Turns in one plane each, and the order they were made in; the first pair answered
turn W:
[-2.02 -0.76 -0.11 -1.81 -0.81 -0.05 -1.81  1.58 -0.22  0.86 -0.78 -1.43
  1.49 -0.36  0.49]  ->  [-1.44  2.27 -1.57 -1.69 -0.06 -1.05 -0.52  0.64  1.99  0.72 -0.71  0.66
 -0.74  0.90  0.51]
[ 0.26  3.64 -0.84  1.55 -0.60 -2.64 -0.54  0.45  2.57  1.54 -0.55  4.77
 -1.63 -0.64  0.00]  ->  [-1.73 -2.82  2.59  0.27 -1.82  0.05 -2.72  3.44 -2.44  1.24 -1.24 -0.86
  1.94 -2.21  0.80]
[-2.30 -2.46  1.90 -0.64 -1.91  1.68 -3.57  0.70 -3.40  0.01  0.32 -2.84
  4.25 -2.13  1.63]  ->  [-1.99  5.49 -1.26 -1.61  1.47  0.40  0.97 -0.41  1.81 -1.34 -0.38  0.90
 -3.83  3.12  2.56]
[ 0.17  0.35 -1.50  1.25  1.76  0.09  2.42 -2.70 -1.16 -0.30  0.99 -2.10
  1.43  2.02 -3.56]  ->  [-0.06 -0.41 -1.13  1.16  1.53  0.40  2.12 -2.36 -1.68 -0.36  0.87 -2.77
  1.88  1.89 -3.52]
turn E:
[-0.32  1.83 -1.53  1.45 -1.51 -1.54  2.48 -2.53  0.21  2.02  0.75  2.32
  0.03  1.20 -3.56]  ->  [ 3.73  0.15 -1.04  1.85  1.60 -1.61  2.97 -2.50  1.29  0.79  0.19  0.27
 -1.24 -0.56 -2.39]
[ 1.49 -1.16 -0.88 -1.09  0.69 -0.26 -1.14  1.48  1.80  0.34 -2.17  1.37
 -1.83 -2.00  2.41]  ->  [-2.32  0.02 -1.07 -0.61 -2.96 -0.31 -1.65  0.56 -0.10  1.56 -0.63  3.03
  0.87 -0.85  0.17]
[-0.64 -1.20 -0.60 -0.80 -1.89  0.79 -1.25  1.79 -0.45  2.83 -1.34 -0.40
  0.18 -0.28 -0.17]  ->  [ 0.89 -2.09 -0.08  0.14 -1.43  0.74 -1.22  0.76 -0.80  2.46 -0.54 -1.14
  1.17 -1.36 -0.83]
[ 2.30 -0.82 -0.31  1.09 -0.29 -1.25  0.60  0.23  1.19  0.64 -0.58  1.10
 -0.07 -1.78 -0.13]  ->  [ 0.40  0.17 -0.76  0.14 -0.90 -1.21  0.44  1.11  1.47  1.17 -1.38  2.16
 -0.97 -0.54  0.44]
turn G:
[-3.73  0.71  0.00 -0.53  0.65  0.30 -0.56  0.24 -1.71 -1.80  1.01 -0.31
  1.54 -0.36  2.17]  ->  [-3.68  1.15 -0.40 -0.32  0.62 -0.01 -1.06  0.23 -0.89 -1.61  0.92  0.54
  1.50 -0.85  2.56]
[ 1.11 -0.35 -1.20  0.45  1.60  1.45 -0.20  0.04 -0.07 -1.90  1.18 -0.83
  0.80 -1.09  1.22]  ->  [ 1.31 -0.11 -1.67  0.64  1.44  1.07 -0.68 -0.14  0.50 -1.53  0.94  0.02
  0.92 -1.57  1.33]
[-2.55  0.74  0.28 -1.32 -2.58  1.60  0.56 -0.54 -0.05  0.93  1.00  0.26
  0.23 -0.30 -0.60]  ->  [-2.70  0.95  0.54 -1.48 -2.17  1.83  0.91 -0.50 -0.23  0.43  1.08 -0.27
 -0.17 -0.06 -0.44]
[-1.30  1.94 -1.72  1.44 -2.21 -0.40 -1.33 -0.71  0.12  0.80  0.45  2.54
  0.98 -0.57 -0.79]  ->  [-1.46  0.43 -1.10  1.30 -2.89  0.08 -0.55 -0.73 -1.52  1.20  0.78  1.38
  1.65  0.00 -1.96]
turn Z:
[-0.47 -0.74 -0.14  0.24 -0.36  2.67 -3.80  1.83 -0.22  0.75 -1.23 -0.04
 -0.40 -0.45  0.53]  ->  [-1.96  1.55 -0.61  0.20 -0.82  2.64 -2.90  1.23 -0.23  0.43 -0.52  0.98
 -1.05  1.34 -0.05]
[ 0.88 -0.32  0.52 -0.16 -0.24 -0.46 -2.07  0.26  0.76 -0.01 -0.38 -0.69
  0.18 -1.56  1.20]  ->  [-1.10 -0.36  0.46 -1.10 -1.84 -0.17 -1.20  0.74 -0.33  1.08 -0.63 -0.14
 -0.05  0.60  0.05]
[-0.72 -2.12  0.26 -1.43 -1.17  0.05  0.14  1.20 -1.56  1.96 -0.76  0.07
  0.34  1.27 -1.05]  ->  [-0.88  2.85 -0.66  0.00  0.60 -0.57  0.83 -1.05  0.56 -0.49  1.17  1.42
 -0.70  1.73 -0.38]
turn X:
[ 2.70  1.68 -1.02  1.90  0.23 -0.71  0.85 -2.88  1.00  0.75  0.13  1.45
  0.00 -0.81 -1.11]  ->  [ 2.63  0.04 -1.20  0.16 -0.10 -0.66  0.71 -0.66  1.45  2.36 -2.23  1.89
 -1.77 -0.06 -0.28]
[-0.21 -1.90  1.08 -0.70 -0.63  0.27  0.20  0.94 -0.49 -0.01 -0.73  0.35
  0.34 -0.23 -0.26]  ->  [-1.04 -1.22  1.08 -0.38 -0.85  0.50 -0.04  0.65 -0.86 -0.48  0.00  0.37
  0.89 -0.08 -0.33]
[ 0.55 -2.69  0.59 -0.34  0.98 -0.65 -0.97  1.68  0.04  1.09  0.30 -2.18
 -0.35 -0.92 -0.99]  ->  [-1.26 -2.16  0.67 -0.69  0.35 -0.15 -1.48  2.24 -0.57  0.92  0.24 -2.10
 -0.11 -0.35 -0.61]
Then:
Between the rows of a pair lie two turns.
[-1.82  0.85  0.53  1.38 -2.58  0.96 -0.48 -1.55 -2.02 -0.19  1.13 -0.15
  2.85  0.44 -1.91]  ->  [-1.81  3.17  0.21  1.14 -0.92  1.21  1.19 -1.81 -1.07 -1.82  1.24 -0.37
  0.33  2.26 -1.29] : G then W
[-0.60 -0.58 -0.60 -1.69 -0.41  0.87  0.45  0.99 -1.30  0.19  0.60 -1.37
 -2.25  1.82 -0.47]  ->  [ 1.44  0.05 -0.82  0.86 -0.33 -0.30 -1.53 -1.35 -0.33 -0.24  2.43 -0.14
  0.88 -1.92 -0.74] : Z then W
[ 1.66 -2.33  0.14 -1.06 -0.63  1.00 -0.58  1.88 -1.09  0.02 -0.78 -2.16
  0.17 -1.20  0.06]  ->  [-0.33 -0.72  0.50 -0.42 -1.27  1.45 -1.13  1.08 -1.97 -1.20  0.70 -2.39
  1.56 -1.11 -0.04] : X then X
[-1.42  2.40  0.48 -0.93  0.78 -0.42  0.08  1.19  1.25 -0.70 -1.55 -0.78
 -0.46  0.77  0.69]  ->  [-0.65  0.60  0.49  0.08 -1.21 -1.23 -1.35  0.54  0.65  1.13 -1.18  0.18
  2.45 -1.34 -0.83] : W then Z
[-0.31 -0.31  0.10  0.28 -0.92 -0.05  0.72 -1.31 -1.52 -1.19 -0.34 -0.46
  1.54  1.42 -1.07]  ->  [ 0.87  0.20 -0.43  0.32 -0.04 -0.50  1.64 -1.67 -0.56 -1.20 -0.65 -0.07
  0.27  1.79 -1.12] : W then X
[ 2.61 -1.66 -0.21  0.99 -0.69 -0.76 -0.22 -0.80 -0.62  1.08  0.23 -1.32
  0.42 -1.97 -1.54]  ->  [ 2.32 -0.66  0.45  0.59  1.09  0.16  0.62 -0.61 -0.76 -1.11  0.48 -3.14
 -0.98 -0.80 -0.62] : G then G
[-2.76 -1.15  1.33  0.83 -2.01  1.42 -1.58 -0.29 -1.46 -0.47  0.70 -2.05
  3.50 -1.26  0.97]  ->  [ 0.64 -0.96  1.35  2.13  0.39  0.97  0.01 -2.13 -0.33 -1.98  1.69 -3.09
  2.81 -2.14  0.60] : G then X
[ 0.99 -1.25 -0.77  1.87  0.65  2.11 -0.05 -0.87  0.07 -1.56 -1.25 -0.05
  0.69 -2.36  0.97]  ->  [-1.52 -1.38 -0.66  1.26 -1.69  2.54  0.67 -0.74 -1.74 -0.46 -0.91  0.04
  1.45 -0.20 -0.86] : Z then X
[ 4.74  0.52  0.39  0.66  1.93 -0.19  1.37  0.60  2.04 -1.26 -1.10 -2.83
 -2.34 -1.63  0.13]  ->  [ 3.66  0.19 -1.04  0.16 -1.77 -1.46  2.36  0.28  1.79  2.70 -1.57  0.61
 -1.98  0.20 -3.04] : Z then W
[ 3.96 -3.25 -0.37 -0.03  0.57 -0.30  1.65  0.16  0.07  2.13 -1.20  0.18
 -0.68 -0.86 -1.44]  ->  [ 3.28 -2.36 -0.05 -0.98  1.92  0.42  2.39  1.01  0.26  0.78 -1.62 -0.92
 -2.64  0.61 -0.19] : W then G
[-0.82  1.90 -1.43 -0.60 -1.91 -0.42  1.26 -0.49  0.28  2.14  0.69  2.94
 -0.95  2.22 -2.84]  ->  [ 3.69  0.02 -0.57  1.27  0.69 -0.71  1.78 -2.22  0.39  0.57  1.92  0.43
  0.03 -0.59 -3.25] : X then E
[-2.29 -0.68  0.86 -1.23 -0.62  1.47 -0.46  2.40  0.08  2.21 -1.66 -0.80
 -1.06  2.36  1.03]  ->  [-1.75 -1.18  1.51  1.02 -1.98  1.09 -0.59 -0.18 -1.67  1.87  1.27 -1.52
  2.75  0.72 -1.52] : G then E
[-2.65  2.60 -1.37 -0.12 -1.50 -0.80  0.80  0.13  0.65  1.34 -0.67  3.02
 -0.42  2.14  0.20]  ->  [ 1.67 -0.28 -0.90  1.70 -0.31 -1.65 -1.40 -0.69  1.64  1.32 -0.49  2.40
  2.21 -2.91  0.93] : Z then G
[ 1.83 -0.74 -0.36  0.79 -0.93 -1.27 -0.42  0.08  0.70  1.04 -0.71  2.09
  0.23 -1.00 -0.67]  ->  [-0.12  1.25 -0.74  0.32 -1.18 -1.01 -0.50  0.31  1.11  0.62 -0.71  2.89
 -0.43  0.20 -0.06] : X then Z
[-1.44 -1.03 -0.36 -1.33 -0.10  0.36 -1.09  2.30  0.13  0.27 -1.62 -1.74
 -0.10  0.66  1.53]  ->  [ 1.09 -0.49 -1.53 -0.15 -0.12 -1.34 -1.40  0.90  2.26  1.31 -1.50  0.75
  0.24 -1.13  0.96] : W then Z
[ 1.25 -0.21  0.72  1.28  0.69 -0.01 -0.54 -1.39  0.12 -0.10  0.99 -0.73
  0.47 -0.48  0.02]  ->  [-1.36  1.07  0.28  0.47 -0.97  0.08 -0.83 -0.69 -0.20  0.72  0.60  0.58
  0.37  0.93  0.04] : E then E
[-0.14  2.49 -1.44  0.74 -0.88 -1.39  1.00 -0.41  2.52  1.02 -0.49  2.20
 -0.49  0.91  0.53]  ->  [ 0.77 -2.74  0.87  0.15 -0.22  0.14 -0.76  1.79  0.12  0.46 -1.47 -1.97
  1.42 -1.55  1.83] : W then E
[ 1.85  0.33  0.27  1.32  2.58 -0.18  0.63 -0.79  0.21  0.24  2.03 -2.53
  0.14 -1.39 -0.94]  ->  [ 0.12 -1.63  0.80 -0.28  1.10  0.66  1.30  0.79 -1.47  1.73  0.84 -3.24
 -0.32  0.51 -1.71] : W then Z
[ 0.12  0.91 -0.70  0.89 -0.04 -0.52  0.72 -0.11 -0.35  0.34  0.40  1.67
  0.76 -0.45 -0.55]  ->  [ 0.69 -1.06  0.34  0.22  1.00  0.37  0.50  1.06 -1.25 -0.26 -0.19 -0.57
  0.54 -0.90  0.41] : E then W
[ 2.79 -1.41 -0.14 -0.44  1.67 -0.78  0.48  0.10  1.16 -0.99 -1.20 -1.71
 -0.09 -2.08 -0.20]  ->  [-0.32  1.97 -1.25 -1.17  1.04 -0.92 -0.64  0.98  2.47 -1.16 -1.75  0.62
 -1.26 -0.59  1.39] : E then Z
[ 1.32 -4.39  0.02 -1.87  0.42  1.10  0.66  2.54 -0.75  1.86 -2.05 -1.52
 -1.33  0.30  0.34]  ->  [-1.56  2.46 -1.93 -1.31 -0.13  0.16  1.98  0.41  1.10  1.02 -0.38  2.13
 -2.83  3.47 -0.32] : Z then G
[-1.51 -0.58 -0.73 -0.08 -0.59  0.07  0.00  0.77  0.17  0.51  0.26  0.98
  0.12  0.88  0.74]  ->  [-0.16 -1.33 -0.03  0.68  0.25  0.28  0.63 -0.17 -0.57 -0.49  1.40 -0.68
  0.95  0.13  0.12] : E then G
[-0.92 -1.24 -0.03  1.37 -2.42 -1.34 -0.13 -0.90  1.22  1.83  0.76  2.37
  1.44 -2.81  0.90]  ->  [-0.91 -1.67 -0.10  0.97 -2.52 -1.30 -0.18 -0.16  1.24  2.34  0.06  2.50
  0.90 -2.60  1.05] : X then X
[-1.67  1.34  0.29  0.85  0.77  1.17 -0.55  0.61 -2.04 -1.36  1.42 -2.38
  0.89  0.22 -0.27]  ->  [ 1.60 -0.87  0.13  1.33  1.46  0.31 -1.50  0.69 -0.80 -0.40  0.44 -2.01
  1.26 -2.46  0.22] : W then Z
[ 2.19  2.37  0.13  3.96  1.26 -0.93 -0.90 -2.20  1.00  0.46  1.76  1.11
  2.41 -3.20 -1.48]  ->  [-0.66  1.96  1.63  1.02  4.00  1.94 -1.35  1.99  0.10 -2.19 -0.64 -2.92
 -1.07 -1.08  2.94] : W then G
[ 0.83 -2.92  0.77  0.12  0.05  0.39  0.93 -1.06 -1.27  2.63  1.29 -3.32
 -0.44  1.74  0.56]  ->  [-2.24  0.15  0.23 -0.70 -0.33  0.84  0.71 -0.37 -0.84  1.85  1.18 -2.23
 -1.71  3.77  1.74] : G then E
[-0.58  0.28 -0.62 -0.66 -0.81 -0.12 -0.14  0.46 -0.01  1.06 -0.43  1.30
  0.15  0.14  0.20]  ->  [ 0.89 -1.04 -0.29 -0.24 -0.53 -0.30  0.00  0.10 -0.31  1.16 -0.18  0.60
  0.78 -0.86 -0.22] : E then X
[ 0.16  2.70 -0.11  1.17 -0.09 -0.26  1.52  0.19 -0.34  0.17  1.81 -0.29
  0.53  0.41 -0.10]  ->  [ 2.15 -0.65  0.39  0.50  0.40 -0.20  0.44  1.93 -0.13  1.27  0.03 -1.12
  0.34 -1.26  1.03] : Z then X
[ 0.86 -0.41 -0.04  0.05  0.11  0.40 -0.21  0.27  0.38 -0.22 -0.78  0.13
 -0.58 -0.27  0.53]  ->  [ 0.22  0.70 -0.21  0.06 -0.01  0.34  0.24  0.00  0.51 -0.39 -0.41  0.57
 -0.92  0.49  0.31] : Z then Z
[-0.57  0.34 -0.01  1.56 -1.03 -0.07 -1.08 -0.61 -0.65 -0.41  2.08  0.21
  2.92 -0.96 -1.12]  ->  [-0.22  2.36 -0.86  1.63 -0.41 -0.67 -0.21 -1.19  0.72 -0.55  2.17  1.52
  1.28 -0.06 -1.10] : W then W
[ 0.09  0.54 -0.31  0.27 -2.60 -0.29 -1.74 -1.71 -2.69  0.37  1.35  0.01
  3.82 -0.76 -1.08]  ->  [-1.36  3.95 -0.97 -1.83  0.22  0.48 -0.32  0.29 -0.51 -1.60 -0.51 -0.07
 -1.66  2.48  2.11] : W then G
[ 1.91 -2.11 -0.97 -2.00 -2.48  2.01 -0.56  2.36  0.09  2.43 -1.54  0.31
 -0.53  0.11 -0.64]  ->  [ 0.18  3.42 -1.60 -1.22 -1.13  2.17  1.55  0.20  0.81 -0.38  0.71  0.76
 -2.12  2.82 -0.69] : G then Z
[ 0.96 -3.46  1.09  0.25  0.87  0.86 -1.02  0.54 -2.31 -1.25  0.79 -2.86
  2.54 -1.61  0.03]  ->  [-2.63 -1.71  0.88 -1.38 -0.60  1.64  0.67  1.35 -3.25 -0.77  0.40 -2.38
  0.75  2.39 -0.77] : G then Z
[-0.24 -3.12  0.57  0.27 -2.57 -0.31 -1.01 -0.62 -1.35  0.47 -0.20 -0.14
  2.44 -0.48 -1.68]  ->  [ 0.52 -3.50  0.55  0.25 -2.21 -0.53 -0.77 -0.59 -1.03  0.65 -0.36 -0.19
  2.12 -0.66 -1.77] : X then X
[ 3.99 -2.86 -0.43 -0.16  0.88 -0.42 -0.86  1.65  1.51  1.33 -1.80  0.02
 -0.07 -2.67  1.55]  ->  [-0.47 -1.56 -1.03 -1.98 -1.80 -0.02 -0.96  3.29  0.64  2.82 -2.84  1.87
 -0.82  0.57  1.24] : G then E
[ 0.51 -2.49  1.35  0.24 -0.72  1.78  0.72 -1.77 -0.80  0.17  1.42 -1.34
 -0.24  2.01 -0.92]  ->  [-0.80 -1.75  1.27 -0.74 -0.10  2.33  0.36 -0.37 -0.30 -0.32  0.34 -1.44
 -1.69  2.89  0.73] : E then X
[ 0.65 -0.20  0.16  0.97  2.11  0.40  0.54 -0.89 -0.54 -1.22  0.21 -1.17
  1.34 -1.13 -0.33]  ->  [ 0.89  0.45 -0.40  1.21  2.13 -0.17 -0.18 -1.00  0.55 -1.04  0.02 -0.08
  1.34 -1.76  0.14] : G then G
[ 0.13 -0.31 -0.56  0.20 -0.57 -0.72 -0.52  0.04  0.51  1.24 -0.30  1.23
  0.03 -0.13 -0.82]  ->  [ 0.11 -1.50  0.25 -0.62  0.42  0.18 -0.17  1.00 -0.27  0.37 -0.78 -0.79
 -0.70  0.34 -0.15] : E then W
[ 1.64  0.38 -0.03  1.36  1.35 -0.06  2.11 -2.44 -0.62 -2.38  2.13 -1.75
 -0.16  0.00 -1.35]  ->  [-0.30 -0.84  0.14  0.13 -0.78  0.26  2.86 -1.50 -2.15 -0.61  1.30 -1.46
 -0.21  2.07 -2.68] : Z then Z
[-2.28  2.96 -0.96  0.55 -0.62  0.19  0.78 -0.99  0.54 -0.56  1.83  1.56
 -0.26  1.92 -1.13]  ->  [ 2.05 -0.86 -0.03  1.79  1.16 -0.18 -1.65 -0.63  1.39 -0.73  1.12  0.06
  1.54 -3.15  0.45] : Z then G
[ 0.12 -0.77  1.51  1.05  0.92 -2.03  1.34 -2.16 -0.84 -0.73  2.41  0.23
 -0.86  0.31 -1.61]  ->  [-0.04 -1.24  1.18 -0.82  1.92 -1.65  0.91  0.51  0.51 -0.28 -0.26  0.40
 -3.58  1.02  0.86] : Z then E
[ 0.23  1.64  0.25  1.07  2.79  0.08 -0.35 -1.41  0.32 -1.91  1.86  0.48
 -0.76 -3.79  0.91]  ->  [-3.27  1.65  0.46 -1.08  1.80  1.36 -1.01  1.26 -0.60 -1.46  0.09  0.25
 -1.86 -1.74  2.42] : W then E
[ 0.39  0.08 -0.41 -0.16  0.88  0.26  0.71  0.90  0.66 -0.07 -0.99 -0.62
 -1.44  0.40  0.59]  ->  [ 0.30 -0.31 -0.67 -0.33  0.26 -0.06  0.24  1.16  0.82  0.75 -1.34  0.07
 -1.18  0.12  0.43] : G then Z
[-0.97 -1.27  0.39 -1.94 -0.30  0.05  1.05  1.90 -1.38 -0.21 -2.40 -1.11
 -1.35  3.16  0.55]  ->  [-0.04 -1.52  0.78  0.47 -1.50 -0.42  1.37 -1.20 -2.92 -0.52  0.64 -1.52
  2.22  1.64 -2.25] : E then X
[-2.26  1.60 -0.74 -0.96 -1.52 -0.68  0.73 -0.53  0.97  2.30 -0.35  2.71
  0.28  1.40 -1.28]  ->  [-3.25 -0.95  1.34 -1.70 -1.06  1.24  0.53  0.84 -1.85  0.89 -0.17 -1.20
  1.06  1.53 -0.72] : W then G
[ 2.07 -2.53  0.79 -0.02  0.77  0.22 -0.65  0.05 -0.06  0.06 -0.15 -1.05
 -1.17 -1.21  0.66]  ->  [ 1.20  0.46 -0.70 -0.06  0.30 -0.68 -0.39 -0.43  1.82  0.71 -0.52  1.83
 -2.44 -0.03  0.72] : X then W
[ 0.57 -0.28 -0.59 -0.57  0.03 -0.46  2.58 -0.40 -0.32  0.82 -0.19  0.36
 -1.61  2.19 -1.90]  ->  [-1.61  0.84 -0.24 -0.62 -0.70 -0.05  2.04 -0.38 -1.26  0.18  0.50  0.15
 -0.75  2.62 -1.73] : X then X
[-2.11  0.07 -1.90  0.56  1.15  0.83  0.84  1.44  0.00  0.19 -2.75  1.29
 -1.09 -0.55  1.00]  ->  [-1.47 -1.84 -1.55  1.39 -0.30  0.54  0.44  0.52 -1.36  1.29 -1.91  1.18
  1.42 -1.79 -0.87] : W then G
[ 0.58  1.38 -0.56 -0.78  1.11 -0.28  2.05 -0.12  1.28  0.02 -0.67  0.44
 -2.97  2.40 -0.35]  ->  [ 3.49 -2.01  0.25  0.69  1.14 -0.70 -0.51 -0.40  1.07  0.41 -0.49 -0.38
  0.42 -2.20 -0.10] : Z then W
[-0.12 -1.13 -0.59 -0.84  1.31  0.51  1.09  1.01  0.50  2.38 -0.23 -1.60
 -0.03 -0.28  0.89]  ->  [-1.78 -0.33 -0.48 -0.95  0.48  0.78  1.17  0.82 -0.27  2.25  0.26 -1.37
  0.26  0.65  0.48] : E then G
[-2.62  0.36 -0.93 -0.98 -1.60 -0.58 -0.95  0.21 -0.60  0.93  0.02  3.15
  0.91  1.34  0.08]  ->  [ 1.31  0.28 -1.04  1.00 -0.05 -1.54  0.27 -2.32  0.34  0.20  1.52  2.85
  1.53 -0.39 -1.29] : X then X
[-0.37  0.01  0.58 -0.06 -1.22  0.11 -1.05 -1.55 -0.15 -0.96  0.16  1.25
  0.53  0.14 -0.51]  ->  [ 1.17 -1.25  0.62 -0.65  0.12  0.22 -0.88 -0.65  0.61 -0.91 -0.94  0.63
 -0.94 -0.23  0.57] : E then X
[ 2.22 -2.48  1.16  0.00  1.08 -0.53  0.94 -1.66 -1.09 -0.22  2.83 -1.67
  2.32 -1.92 -2.19]  ->  [ 0.61 -0.88  0.69 -2.58  2.78  0.44  3.02  0.70 -0.18 -1.06  0.72 -2.31
 -2.66  2.07 -0.36] : W then X
[ 0.01 -0.44 -0.28  0.98  0.01 -0.40  1.79  0.21  1.36 -1.25  0.16 -1.19
  0.03  1.50 -0.59]  ->  [ 0.14 -1.46 -0.07  0.69 -0.26 -0.28  1.69  0.64  0.92 -0.71 -0.25 -1.47
  0.26  1.30 -0.74] : Z then Z
[-0.42 -0.33  0.63  0.32  0.35  0.63  0.16  0.05 -1.40 -0.25  0.73 -1.45
  0.22  0.87 -0.63]  ->  [ 1.77 -0.71  0.25  1.03  1.10 -0.13 -0.35 -0.42 -0.04  0.02  0.50 -0.77
  0.10 -0.53 -0.34] : W then Z
[-3.29  4.66 -1.75 -1.12 -0.51 -0.06 -0.88 -0.20  1.27 -1.47  1.10  2.71
 -1.20  1.76  2.07]  ->  [ 2.74  3.18 -2.32  0.59  1.74 -1.48  0.93 -2.29  3.14 -1.19  1.48  2.76
 -1.90 -0.39  0.69] : X then X
[ 2.73 -0.09  0.83 -2.29  3.23 -0.73 -0.29  4.15 -0.62 -0.47 -1.07 -0.99
 -2.44 -0.19  0.83]  ->  [ 0.98  2.61 -1.07 -1.42 -0.01 -2.48 -1.62  2.77  0.88  1.92 -0.58  4.00
 -0.90 -0.33 -0.54] : W then E
[ 1.45  0.74  0.76  0.33  1.44 -0.71 -1.50  0.42  0.85 -0.91  0.66 -0.59
  0.58 -2.32  1.59]  ->  [ 0.39  0.45  1.09 -0.99  1.72  0.10 -0.78  1.82  0.25 -0.98 -0.33 -1.54
 -1.00 -0.60  2.20] : G then W
